One turning vector, and how many ticks it has turned
The counts run from 0 to 858.
[-26   2   8  14  12 -10  14  44  13 -46   1   6  -2 -16  27  11 -34 -36
  -1  21  15  29  15  28  14  -9 -12   8  14 -28 -23  -3   5 -12  22   1
  16   0   2 -17  25  14  13 -29   0 -14 -11 -19   4   2  -3   9  12   5
 -11   3  -2 -11  27 -32 -39 -37 -33   5  -2  34  16  -8  15  42  22  16
  15  -9  -4   4  -5 -28 -15] : 274
[-13  11  -3  -3  17   1 -17  22  43 -49 -10  -3  10 -21  55  -4 -24 -44
 -25   1  14  21  -2 -14 -17 -19   7  -7  16   4 -18  -4   0 -23  26 -22
   8  10  26  14   6  -2  -2  -7  -4 -15 -14  12 -19 -13  -8  16   9  19
   9  25  12  21  19 -30 -44  -3   1  -9   9   9  16 -14  23  19  18  -7
  -6  10  -8 -14 -39 -26 -18] : 237
[-31   4  25   0  -4   8 -12  25  19 -50  -4  21  -8 -11  30  11 -34 -30
  11  -3  25  17  27  23  10 -34  -5  13   5   0 -25 -20 -24 -34  12   0
   5  22 -11 -13  -1   1   7  -3 -21 -30  12 -14  -9  -1  17  -8   5   9
   1 -16  17   8  37 -27 -55 -32 -10  -8   6  22  10   1  -1  39  22   3
  13  -3 -10  -9 -19 -24 -23] : 489
[ -1  26  21  -6 -17   8  -6  24  12 -36 -14  18 -16 -21  -1  -9 -38 -11
  11  11  27  12  20  25   9 -27 -17   7  16 -18   2  -4  -3  -9  31  14
 -29  20 -31 -24   7 -12   8 -20  17  -7   3 -32 -11 -12   5  -1  12 -12
   5 -11   8 -22  18  -8 -38 -26 -12 -11   0  25   7  13 -13  36  23  18
   0  18 -14 -13   6 -37 -39] : 280
[-20  17  -4  11  16 -21 -18  14  36 -25 -29 -12 -13 -24   7 -19 -20 -34
 -10  20  23  16 -14  16   7  13 -10   9  28 -35  -1   6  30   0   8  -3
 -23   3  15 -19  12   2   0 -25  26  -5  -7 -16 -12  -1 -12  32  33   2
  -2  -1  -2  -8  36 -22 -29  -1 -10  -5  18  13  20 -11  24  38   5  18
  14  26  -3  -8  -7 -29 -37] : 513
[-37  22  16  14 -13  13 -20  14  37 -32 -17   7 -15   7   5  30 -26 -35
 -20  -1  -8  -2 -20  -3   9 -10  16   0  19 -18 -10   4  33 -14   8   9
  24   7   9 -13  13 -11   0  -7  11 -40 -24  -9 -15 -24  15  39  16  -4
   5   1  -3  22  23  -3 -35 -26 -13  -9 -22  24  30   6 -15  22   9  12
 -27  11  -3 -19 -28  -3 -39] : 627
[  1   9  10  -2  -6   9 -10  32  16 -40  -6  39 -13 -14  32   5 -32 -17
 -13   0  13   6  22  31  13 -33  -5  11  -6  -7 -27  -3 -17 -40  36   3
   5  20 -12 -10 -13 -18   8 -16   0 -17   4  -3 -23  -7  12   2   9   6
  -4  -1   0   6  15 -22 -54 -25 -19 -10   3  18  11   1 -19  32  35  -4
  -1  16 -26 -19 -26 -27 -27] : 68
[-26  21  11  23 -16   6  10  14  24 -30  -6  -7 -36  -4   7  11 -28 -24
 -15  14  -4   2   8  10  13   3 -19  10   5 -22  17   1  23 -12   5  -8
   4   8  14 -24   4   3  -3 -36  26 -26 -17 -30  13  -4  24  43  20 -16
  -4   9 -13 -15  32  -8 -50 -50 -13  -7 -17  18  20  18  12  22  15  10
 -23   7  -1 -20  -1  -6 -33] : 191
[-32   5   8 -15  20  -8  -9  19  46 -40 -32   9 -22 -15   9  -4 -46  -6
 -16  -7  13  13 -13  27  17  -7   2   0  15 -29 -17  17  17 -11   0   2
  -6  14   2 -14 -21  -8 -10 -10  21 -24  -8   4 -13 -18   4  46  14  -6
   2  28 -11   4  46   2 -43 -14   9 -26 -10  18  26  23   4  42   6  -1
  -4  19 -23 -20  15   2 -40] : 352
[-25  11   8  -4  22 -10 -13   5  45 -26 -29   4  11 -25   7  -4 -33 -16
 -12   5  19   1  -9   4  -3   8   6   3  17 -43 -19  15  21   4  10  -5
 -27   9  20 -10  16  -8  -9 -22  42  -5  -8  -9 -31   0 -11  41  28   9
  10  -2  -7   6  34 -26 -23   4   5  -4   0  11  25   2   9  33   2   5
   2  46  -9 -17 -17 -37 -38] : 297
[-38  15  30   6 -11   3 -20  29  27 -51 -12   2 -10  -8   6  11 -37 -28
  32  17  18  22   3 -11  -2  -5  -6   6  41 -31   5  -1  -8  -6  17   9
  -7  22   6 -21  39  -5   2  -4  22 -26 -14 -27 -12   0 -13  13  11 -12
   9 -29   4  13  11 -11 -26 -20   1  -1  -1  17   5  -5  12  40   0  14
  -1  21   2   0 -21 -30 -39] : 210
[-11  24  13   9  17  -1 -26  19  38 -35 -21  20 -18  -4  29  -5 -33 -43
 -30  16  35   8   4  10  31  -2   2   2  12 -33 -10  14  17 -39  11  28
   8   2   9  -7 -14 -21  -6  -3  10 -24   5  -4 -11  -4  -5  25   3   1
 -16  18 -18  -1   5   7 -27 -22 -14   2   7   7  26  12  -1  30  19  13
   6  25  -2 -23  -3  -1 -51] : 440
[-25  14  29  20  -2  -1   5   4  24 -35   2 -13 -22  -4  20  13 -26 -38
 -31  17  -3   0  26  19  17  -3  -9  15  -7 -29  10   7  29 -35   3   9
   5  15  35 -21  -8  -3  -6 -29  13 -28   5 -29   5  14  22  34  14   0
  -6  18  -7  -4  22 -15 -47 -43 -14   4  -9  20  11   2   9  19  30  14
  -1   4   8 -16   5  -7 -24] : 37
[-22  -3  17   2   4   7 -12  31  31 -36 -13  23 -21  -4  14  15 -35 -14
 -19  -6   5   8   0  12  21   7   7   4   5 -32 -13  19  18 -26  12  10
  15  12  21 -12 -17 -18  -8 -10  34 -29 -19   2 -10   0  10  50   9  -6
   5  13 -20   9  32   3 -40 -24 -10 -16 -16  12  23  10 -13  32  11 -11
 -10  27 -21 -27  -8  -3 -42] : 136
[-19  17   1   6  25 -34  -4  18  25 -46 -24 -14 -14 -13  29  -4 -26 -29
  -4  14  17  25 -14  19 -14 -10  -1   6  26 -28   1   7  10   2  37   7
 -14   7  -7  -9  33 -10   5 -21  26 -14 -20 -11 -26   2 -22  18  34  -5
  -7  -8   9  -5  21 -25  -4  -5 -11  -8   1  31   4 -21  10  41   6  15
  15   0  -3  -4 -19 -44 -33] : 362
[-19  10  21 -13  10  -9  -2  13  25 -64  -5 -18   5 -17  31  -7 -34 -46
 -10   4  17  20  16  -9 -15 -37   5  -2  18  -3  -7   6   8 -23  29   2
   9  12   7   6  20   4   5  -2 -24 -15   1   5 -11 -22  -3  -4   1   2
   9  29  21  13  22 -14 -42 -18   7   2  -2  41  15  -4  11  20  21  24
  16 -20   6  -3   2 -13 -22] : 757
[-26  31  15  23  -2 -11 -30   6  28 -21 -13 -19 -20   1  33  11 -12 -42
 -32  30   3  -3   4   9   9   1   5   8  -4 -20  28  -8  16 -32  17   2
  -2  19  18 -10   5  -9   2 -24  22 -36  -4 -23  -8   9  11  32  34  -4
 -10   1   0  14  26 -32 -19 -15 -16  -1  12  15   7 -17   2  10  12  12
   2  17  15 -16 -30 -37 -41] : 308
[-57   2  37 -17  10   0 -12  16  33 -49 -17  -2  -9 -11  12  10 -50 -18
  12  -2  14  12   7  -3   4  -2   1 -11  29 -28  -6   7  -3 -14  -6  -1
   9  18  18 -12   6   8  -8   0   7 -34   0  -6   0 -15   9  22   7   1
   4  14   5  11  60  -2 -41 -26  24  -8  -6  28  17  20   9  29  -9  15
   5   3  -3  -3  10   0 -33] : 268
[-36  17   5  12  15  -5 -23  18  47 -28  -1   5   6 -16  44   7 -20 -50
 -27  18  23  16   2  -8  -3   6  10  -5  12 -18 -18  -3  17 -24  11 -20
   4   4  42  12   4   1  -2 -11   4 -16 -12   5 -15  -2   2  36  13  24
   3  21   1  24  29 -31 -30  -7  -8  -7  12   9  25  -8  24  16  18  -3
   4  27   7 -11 -30 -18 -25] : 238
[ 23  31   9  -3  27  -3  -6  12  20 -43 -29   3  26 -21  24  -6 -17 -30
 -28   6  21 -14 -10  -2 -18 -16   2   1   1  -5   9  26  -7  -4  21   3
 -11  17   4 -24  27 -11  10 -36  29  -9   2 -21 -24 -22 -18  13  23   3
   7  25 -24  -9   1 -36 -36  -9  -5  18   0  11  14   2  -7  25  35  23
   0  -5  -4 -29 -27 -31 -36] : 380
[-35   6  26 -15  -5  10 -24  20  34 -42 -23  11  -9 -14  23   1 -44 -14
  15 -11  17  18   9   0  -8 -24   6   3  21 -19 -24  -6 -14 -20  31   2
 -14  27   5  -3   9 -20  -2   7   9 -24  -3   7 -25  -2   4  15   5   6
  17 -11  15  30  31 -16 -34  -1  21 -22   2  19   8   0   1  27   1 -12
   0  30 -20 -14 -30 -35 -30] : 789
[-36  11  25  -2   6  -8   5   2  33 -35   5 -24 -17 -12  35  -1 -31 -24
 -30  12   7   9  34  18   0   2  -3   0 -11 -29  10   3  22 -33  15  -5
 -11  19  37  -8  -4  -3 -17 -28  16 -18  14 -13   5  11  18  32  13   4
  -1  39   3  -7  53 -27 -37 -24   3  -9   1  23   7   2  21  17  19   4
  12   8  -2 -14  17 -16 -21] : 33
[-35  40  33   4   8   1  -5   0  44 -22 -12  -1 -16  -4  22  -3 -40 -10
   7  19  36  14  17   7   2  10 -16  14   7 -32   5  -4  -5 -20  13  -2
 -27  20   5 -29  16 -24 -21 -14  38 -18   7 -26  -7  22   2  17  24   3
 -10  -4  -9 -11  29 -28 -12 -10  17 -11   2   3   1   7  21  32   4  -1
  12  26  -9 -21 -15 -15 -28] : 583
[ 10  24  -4  -7  16 -10 -20  28  35 -51 -12  -3  13 -22  21 -17 -22 -37
 -22  13  37  19 -14   3 -22  -7  -7  -9  21 -17   1  17  20   8  32  -4
 -13  -3   9  -4  25 -15  -1 -13  28   7 -23 -11 -19 -28 -32  26  19   3
   2  20  -9 -24  -4 -14 -27   1 -13  -2   1  16  27  -7   8  28  19  24
  -6  17  -1 -21 -17 -25 -26] : 446
[ -4   4  15  12  -4   3 -17  11  20 -51  -3  -7  -5 -21  41  -6 -15 -42
 -21   8  13   4  19  13  -1 -25   2  18  -3  -8  -3 -13   6 -38  25   5
 -14  25  16 -13  -3 -10  15 -15  -1 -18   1 -11 -19  13  10  10  12  10
   8 -11  14  11  -3 -42 -50  -6 -13  -2  20  21   0 -28   9  21  29 -11
  11  12   1 -17 -39 -43 -21] : 306
[  2  18   2   3  24  -1  -9  14  29 -53 -10   2  17 -22  33 -12 -20 -52
 -31  -9  33  10  -3   7  -3 -23  -5   7   7   1 -23   0  20 -17   6 -17
  12   6  19  -5   0   4   7 -15 -22 -13   4  -4 -17 -24  -1  12   6  23
  11  31  -1   5   5 -29 -63 -14 -16   9   7  14  26  -7  15  23  41   7
   1  -5   4 -20 -18  -4 -23] : 171
[-39  21  27  -6 -10  -1  -5 -11  43 -28  -9 -32  -8 -17  19  -5 -36 -23
  -8  13  14   8  20  -9 -12  -4  -4   1  15 -20  19  -1   8 -14  16  -9
 -22  28  19 -11   6  -3 -23 -17  20 -15   0 -16  -5   7  10  28  22   4
   8  24  10   9  49 -19 -37 -14  31 -13   6  20   6   8  20  14   1  12
   3  19  -1 -12  11 -27 -26] : 30
[-33  36   9  17   9  -6 -21   3  45 -24 -11 -15  17 -11   2   7 -16 -61
 -25  19  35  12  -8   9  -6   5  -5   0  23 -17 -10  -8  44  -7  -6 -14
 -15  -8  18 -13  18  10   6 -11   0 -11  -5 -26 -10 -21   2  26  20  18
   2   4   8 -11  37 -20 -29 -19 -15   7   3  24  35   1  11  22  13  34
  -2  16  14 -10   7 -21 -29] : 176
[-28  22  15 -11  16 -15  -2  -4  35 -32   4 -33  -1 -19  33  -8 -31 -22
 -23  13  19  17  17   4 -24  -3   0  -2   6 -30   5   0  22  -2  19 -22
 -28   7  23  -7  24  -3 -15 -25  29  -4  -7 -10  -2  -2   4  20  32   4
   1  37  14 -13  48 -39 -16  -8  17 -13   6  32  15  -2  30  15  12  19
   2   6  -3 -11  10 -28 -12] : 29
[-31  37  -3  21  21 -13 -14  13  50 -27 -12 -15  -8  -7  32  -7 -21 -64
 -31  21  27  23 -18  -4  -4   1  -3   3  25 -17  -9  -3  34 -15   9 -12
  -1 -10  21   3  16  -2  -3 -14   2 -20 -16  -3 -16   1  -6  35  15  13
  -4  23   1  16  16 -13 -22 -12  -6  -5   7   6  26  -4  28  20  11  14
   1  15  13  -8 -19 -12 -38] : 22
[-40   0  34 -11   5  -9 -10  14  27 -35 -24   4 -17 -12   1  12 -38   0
   9  10   3   7  12  24  14  -8   7   3   9 -51   5  11  -1 -14  12  11
 -16  32   4 -20  10  -7  -7 -23  37 -19   4 -15 -10  12  11  27  27   0
   0 -10   9  -1  63 -25 -23  -8   6 -13   2  35  12   0  -7  37  -2  11
  16  23 -18 -12   9 -37 -35] : 854
[-27  37  28  -6 -25   9  -3  10  29 -21 -20  13 -23  -1   0  14 -46 -12
   1  16  11   6  16   6   2 -20  -5  -3  20 -25   8   4   3  -5  40   8
 -12  19 -14 -15  16 -18 -13 -19  39 -22 -11 -24 -15  -4  11  15  15 -13
  -9   1  -1   0  42   1 -18 -34  11 -22 -20  25  13  27 -16  25  15  15
 -15  23 -17 -12  -6 -28 -47] : 129
[-21  26   7   8  24 -25   2   3  33 -22 -23 -19   3 -24  27 -19 -26 -31
 -19  16  26  13   7  20 -14  -7  -3   7   9 -36 -19   4  16  -1  30   1
 -28   4   3  -6  23  -8  -2 -23  23  -7   5  -2 -35   4  -9  13  27  14
  -7  14   4  -5  41 -36  -7  -1   4  -3   5  21   5 -13  23  32  21  15
  25  19  -5  -6  -1 -42 -29] : 516
[-23  36  16   1   8 -12  -6  20  27 -24 -27  22 -13  -5  17  11 -49 -16
 -21  20  29  12  12  25  16 -11   1 -11   7 -35  -8  16 -10 -13  31  19
  -6   9 -21  -9  14 -19  -6 -21  31 -24   0  -9 -24  -5  -6   9  24  -8
 -26  25 -11 -14  43  -8 -10 -21  -9 -14 -12  22  12  26 -21  25  20  19
   8  14 -17 -13   3 -26 -38] : 282
[ 15  30  17  14  -6  12 -28  22  23 -38 -20  27  -3 -18   9  -9 -22 -35
 -19   4  32  -1   2   4  11 -14  -9  22   3 -10  -2   1   6 -25  17  12
 -10  12   1 -23  -5 -14   9 -20  15  -6   0 -29 -15  -8  -4  13   5  -1
   2 -19 -21   1 -18 -19 -55 -18 -21   5   7   0  16   3 -12  30  37  -2
 -12  28  -7 -27 -32 -27 -42] : 225
[-23  39  31  -1  12   1  -6 -12  42 -22  -7 -14  -7  -1  38  13 -34 -36
 -36  12  37  -1  21   9  -2 -13   1   0 -12 -24   5   5  11 -44   7   5
 -13  21  13  -9   1 -24 -12  -2   8 -35  23 -15  -9   2  15   9  14  15
 -14  34  -5 -14  33 -19 -14 -22   7 -10  -5  13  11   9   0  12  22  15
  14   6   5 -29   1  -2 -29] : 99
[-21  22  21 -18   0  -1   3   5  25 -34 -15  -7  21 -23   9   7 -30 -33
  -2   6  31   7  13  18 -26 -41  -7   4  17  -2 -27  -8   0  -3  21 -17
 -14  16  -9  -8  30   7  11  -9 -13 -10  14 -14 -24 -26  10 -12  13  27
  13  11  20  -3  45 -33 -42 -20   7  -6  -3  34  15   4   5  23  23  29
  10 -13 -10  -7   1 -33 -15] : 332
